Each path below is one point turned by a fixed rotation once a step. After each direction that follows a path, write how fast that rotation turns it, in degrees per step (0 if it stays still).
Each turn is a multiple of 5 degrees from 10 to 175, or 0.
Each row of a path follows its step; steps can be skipped.
Path 1:
step 3: [ -8  17  -4  -2   7   4  14 -17  13  -2 -22   0 -11 -37  12   7  13   2
   4  -1   6 -20   7  -4  -9  12   2  -8 -17 -14 -21 -31   4   5 -26  23
   9  20 -12   7  -2  23  12   5  -7   3  -4  11  24  -3]
step 13: [  3  -1  13  18  -5 -10  -3  -9  11   3  -8  -4   5  12   0   4  -2  -4
   5  19  -7 -20  22  21   3 -19   0  -3 -36 -21   9  -9 -30  13 -38  17
 -10  14  -2  22   3   0  -3  -7 -14 -11 -13  14   9  10]
step 15: [-35   9 -28 -13 -14  -4   4 -11  16  -2   2   9 -17 -11  11   6   2  17
 -18  -3  -5 -14  15  -4  14 -32  -9 -16  -3  12 -25 -15  -2   2   8  -2
   1  -3  -3  24  -5  20 -13 -16 -14  -6   5  20 -15 -14]
step 18: [ 18  10  -8 -18  -5  -9   1  -3   3   3  10 -15 -13   5 -12 -19   7  19
 -11   7 -10   5   9  -8 -17   4 -23  -7 -28   4  -7 -18 -13   2 -23   0
  12 -11  11 -17 -14  32 -21  -2 -18  21   5  24 -16   0]
step 19: [ 13  -1  13   3  11  10  12  11   2  24 -23 -19 -18  -4  -4  -9   7  -1
  -4   9  -6 -37  -9   9 -15  -8   1  10 -23  18  14  -4  -8   4  -9   5
   4  15   8  -3  -9  27   5   0 -10  24 -18 -13  35  -4]
step 25: [ 11 -24 -20 -19   6   3   1   8  27   9 -12 -20  15   0  -6   3 -15  28
  14  -5   3 -10  16  14  -1 -24  11  -5 -10  15 -11  -9 -15   7  12  -7
 -19  15  -2  18  -7   5  -3 -20  -7  12 -10  22  27  -7]
step 26: [-25 -11   2 -21  -3 -16  -1  20   4  -3   8  -4 -11  10   7 -12  -1   0
  -8  25   3  -5  33 -32   2 -26  11   5 -15   6  16   7  11 -14  10  12
 -15  -6   0  21 -16   2 -19  -8 -29  19   3   2   3   1]
step 28: [ -1  -7  24 -11  23  13 -14 -12 -12  10   2  -2 -13  -1   7 -13   0  21
  10  12  10  -9  -5  -2  -2 -14  12 -15  -7   5 -29  -6 -15  -1 -23   4
  25 -19   3  -5  -1   2 -12 -19  -9  23 -25  22  22 -12]
[ 3 -4  5  3  3  0  0 -2  2 -6 -1 -1  0  0  2 11  0  6  3  4 -2  3  5  3
 -2 -8 10  1  3 -9 -4  8  0 -2  4  1 -1 -4 -2  4 -5 -3 -4 -6 -2  4 -3 -1
 -5  6]  25
[ 1  4  4  4 -5  2  6  0 -5 -1  0 -2  2  5  2 -1 -8  0 -1  0 -3 -4 -6 -4
 -1 -1  4 -7 -3 -6  3  0  7 -4  0  4 -6  9 -3 -4 -1  6  8 -6  6  4  0  4
 -3  1]  135
[  3  -4   1   3   2   2   2   1  -5   0  -2   0   0  -7  -6 -12   2   3
   7   3  -8   2   3  -2  -4  -3  -1   0   2  -1  -1   4   1  -4   3   4
   4   0  -5 -10   5   4  -2  -1  -9   5  -1  -5   1  -5]  40
[ 0  0  9 -4  2  2  1 -7  0  5  5  2  8  4  4 -3 -1  0 -3  2  5  6 -6  0
  3 -9 -4  3  4  1 -1 -4 -1 -9 -5 -1  5 -6  0 -7  5  1 -1 -3  3 -2  1 -1
 -2  8]  65
[-2  0  3  9  4 -4 -2  9  0 -3  2 -5  4 -2  6 -2 -4 -1 -1 -3 -3  2 -4 13
 -9 -4 -8 -2 -3 -2 -3 -1 -3 -3  0  0  0  0  3  2 -5  1  2  3  2 -2  1 -6
  7 -1]  130
[ 4  3 -1  2 -4 -4 -3 -2 -8 -2 -3 -5 -1 -1  4  0  4 -2 -3 -1  5 -7  1  1
 -3 -7  3 -5  3  6 -2 -3  1  8  4  3  3 -5  3  0  6  6 -3  3  7  6 -5 -7
 -6  1]  85
